(in the rows, 100 means zero)
One turn or mirror swaps these rows in pairs. Which row does each one swap with?
z_242: | 124 | 104 |  98 |  90 |  86 |  99 |  98 |  99 | 109 | 100 | 100 |  88 | 105 |  80 | 121 | 105 |  95 |
z_593: | 108 | 100 |  94 |  90 | 102 | 111 |  91 | 110 | 105 |  95 |  96 |  80 |  99 |  93 |  98 |  92 |  85 |
z_588: | 118 | 118 |  97 |  99 | 119 |  95 | 112 |  92 | 105 |  93 | 100 | 105 | 112 |  97 |  91 |  94 | 107 |
z_399: |  92 |  98 |  87 | 103 | 104 | 100 | 100 |  84 | 106 |  80 | 100 |  86 | 106 |  86 |  99 |  88 |  87 |
z_74: | 105 |  98 |  90 | 104 | 116 | 104 |  89 |  95 | 114 |  95 | 102 |  77 | 112 |  92 |  96 | 101 |  83 |
z_159: | 104 | 118 |  99 | 107 | 116 |  86 | 104 |  92 |  91 | 117 | 110 |  97 | 118 | 103 | 121 |  98 | 111 |
z_646: | 109 | 111 |  87 |  95 | 105 | 101 | 115 |  70 | 103 |  99 | 100 |  94 | 118 |  81 | 112 |  90 |  98 |
z_310: |  87 | 107 |  95 | 100 |  82 |  92 |  92 |  89 | 106 |  93 |  98 |  76 | 104 |  90 | 103 |  96 | 103 |
z_301: |  87 | 107 |  92 | 102 | 116 |  89 | 107 |  94 | 102 | 100 | 100 | 117 | 109 |  95 |  97 | 101 | 103 |
z_234: | 109 | 111 |  72 | 117 | 118 |  98 | 104 |  95 | 113 | 104 |  98 |  92 | 113 |  99 | 103 |  93 | 110 |
z_664: | 111 | 118 |  98 |  96 |  91 |  90 | 104 |  93 |  95 | 101 | 103 |  64 | 105 |  90 |  95 |  96 |  96 |
z_945: |  93 |  99 | 101 |  96 | 112 |  98 | 105 |  99 |  96 |  92 | 105 |  70 | 111 |  96 | 120 | 100 |  97 |
z_250: | 100 |  99 | 114 |  88 | 102 |  88 |  89 | 100 |  99 |  97 |  97 |  93 |  95 |  77 | 122 | 103 |  96 |
z_682: | 117 | 105 | 105 |  97 | 104 |  94 | 126 |  94 | 105 | 101 | 100 |  78 | 107 |  89 | 113 |  92 | 110 |
z_698: | 118 |  90 |  82 | 112 | 109 | 101 |  82 | 110 | 108 | 101 |  94 |  89 |  99 |  96 | 103 |  89 | 101 |
z_821: | 121 | 114 |  98 |  84 | 105 | 114 | 103 |  98 | 112 |  92 |  99 |  98 | 106 |  93 | 102 |  97 |  98 |
z_931: |  97 | 105 |  93 | 110 | 103 |  86 |  73 |  93 |  88 | 113 | 101 |  92 |  94 |  89 |  89 |  98 |  97 |
z_876: | 126 | 108 | 101 |  98 | 102 |  93 |  92 |  99 | 100 | 103 | 103 |  68 | 103 |  86 | 121 | 100 | 111 |
z_25: |  98 | 106 |  83 | 110 |  98 |  91 |  84 |  97 | 104 | 127 |  98 | 109 | 100 |  92 | 120 | 101 |  93 |
z_495: | 105 | 100 |  85 | 130 | 102 |  86 |  95 | 102 | 108 | 109 |  93 |  98 | 104 |  91 | 120 |  92 | 110 |
z_849: | 110 | 107 | 107 |  99 |  91 |  81 | 106 |  93 |  94 | 119 | 106 | 105 | 115 | 100 | 112 |  98 | 112 |
z_458: |  97 | 105 |  95 | 104 | 114 |  87 |  93 |  95 |  82 | 127 | 100 | 102 |  89 |  96 | 103 |  91 |  92 |
z_165: | 107 |  96 |  89 | 100 | 101 | 100 | 107 |  93 | 122 | 111 |  93 | 104 | 100 |  83 | 124 |  89 |  88 |
z_173: |  98 | 115 |  88 | 109 |  90 |  95 |  91 |  99 | 103 | 108 |  96 |  96 | 103 |  82 | 134 |  89 |  91 |
z_801: |  87 | 103 |  84 | 111 |  86 |  90 |  89 |  97 | 102 | 113 | 102 | 112 | 108 |  93 | 108 | 101 | 104 |
z_671: | 100 | 119 |  95 | 105 | 104 |  88 |  83 |  95 |  98 | 113 | 103 |  94 | 100 |  91 |  80 |  92 | 110 |
z_999: | 103 |  96 |  94 | 104 |  99 |  95 |  95 | 100 |  98 | 112 | 103 |  84 |  97 |  87 | 140 |  96 | 100 |
z_766: | 107 | 112 | 102 |  79 |  98 | 101 | 118 |  87 | 101 | 115 | 108 |  91 | 110 |  93 | 111 | 101 |  90 |
z_86: |  85 | 111 |  95 | 106 | 105 |  92 |  87 |  95 |  96 | 103 | 101 | 108 | 106 |  92 |  84 |  93 | 101 |
z_752: | 115 | 113 |  77 | 105 | 104 |  91 | 105 |  93 | 107 | 115 | 102 | 117 | 107 |  95 |  99 | 101 | 114 |
z_325: | 114 | 107 | 100 | 101 | 119 |  88 |  82 |  93 |  93 | 115 | 108 |  84 |  98 |  94 |  90 | 102 | 112 |
z_515: | 115 | 109 |  82 | 126 |  94 |  88 |  93 |  90 | 111 | 102 |  98 |  98 | 118 |  89 | 113 |  93 |  99 |
z_65: | 102 |  98 |  96 |  89 | 111 | 106 | 103 |  93 |  96 |  98 | 101 |  81 |  99 |  93 |  88 |  96 |  81 |
z_481: |  96 |  98 |  82 |  93 | 107 |  98 | 102 | 101 |  96 | 107 |  93 |  94 |  81 | 104 | 100 |  90 | 114 |
z_241: | 107 | 105 |  69 | 114 | 110 |  94 |  92 | 105 |  98 | 112 |  92 |  89 |  87 |  97 |  99 |  91 |  96 |
z_846: | 106 | 109 |  94 | 103 | 116 |  99 |  99 |  91 | 114 | 107 | 101 |  85 | 104 |  83 | 136 |  94 |  89 |
z_758: |  86 | 107 |  89 | 112 | 125 |  84 |  93 |  90 | 100 | 113 | 101 |  90 |  93 |  87 | 112 |  93 | 114 |
z_617: | 102 |  98 | 108 |  81 | 105 | 104 |  91 | 103 |  97 |  97 |  98 |  87 |  90 |  83 | 102 |  93 |  88 |
z_8: | 107 |  99 |  97 |  98 | 110 |  83 |  87 |  93 |  77 | 102 | 102 |  94 |  86 |  93 | 100 |  91 | 114 |
z_691: |  91 | 108 | 103 |  97 |  98 |  97 | 104 |  90 |  98 | 106 | 102 |  82 | 112 |  90 | 106 |  93 |  71 |
z_204: | 121 | 106 | 102 | 109 | 103 |  91 |  76 | 102 | 106 |  92 |  93 |  96 |  99 |  81 | 117 |  97 |  97 |
z_655: | 104 | 122 |  95 |  91 | 105 |  97 | 123 |  95 |  91 | 114 | 105 | 101 | 104 |  97 | 114 |  88 | 107 |
z_767: | 118 |  98 |  85 | 106 | 102 |  92 |  86 |  92 |  81 | 110 |  96 | 104 | 105 |  92 | 128 |  95 | 109 |
z_845: | 117 | 112 | 103 |  99 | 103 |  92 |  99 |  86 | 106 | 101 | 106 |  77 | 111 |  87 |  85 |  90 | 113 |
z_55: |  92 | 114 |  89 | 106 | 107 |  93 | 122 |  82 | 102 | 114 | 111 |  94 | 112 |  95 | 112 |  93 | 110 |
z_632: | 114 | 120 |  95 | 106 |  97 |  96 |  73 |  98 | 104 | 104 |  98 | 109 | 103 |  90 | 103 | 101 | 112 |
z_918: | 136 | 106 |  99 |  91 | 108 |  94 | 114 |  92 |  98 | 107 | 100 |  89 |  99 |  91 | 112 |  91 | 108 |
z_587: | 103 | 100 | 101 |  75 |  95 | 104 | 115 |  93 | 101 | 108 | 103 |  93 |  92 |  84 | 112 |  99 |  99 |

z_86 swaps with z_617
z_515 swaps with z_918
z_159 swaps with z_846
z_173 swaps with z_655
z_165 swaps with z_849
z_310 swaps with z_481
z_945 swaps with z_758
z_671 swaps with z_593
z_682 swaps with z_495

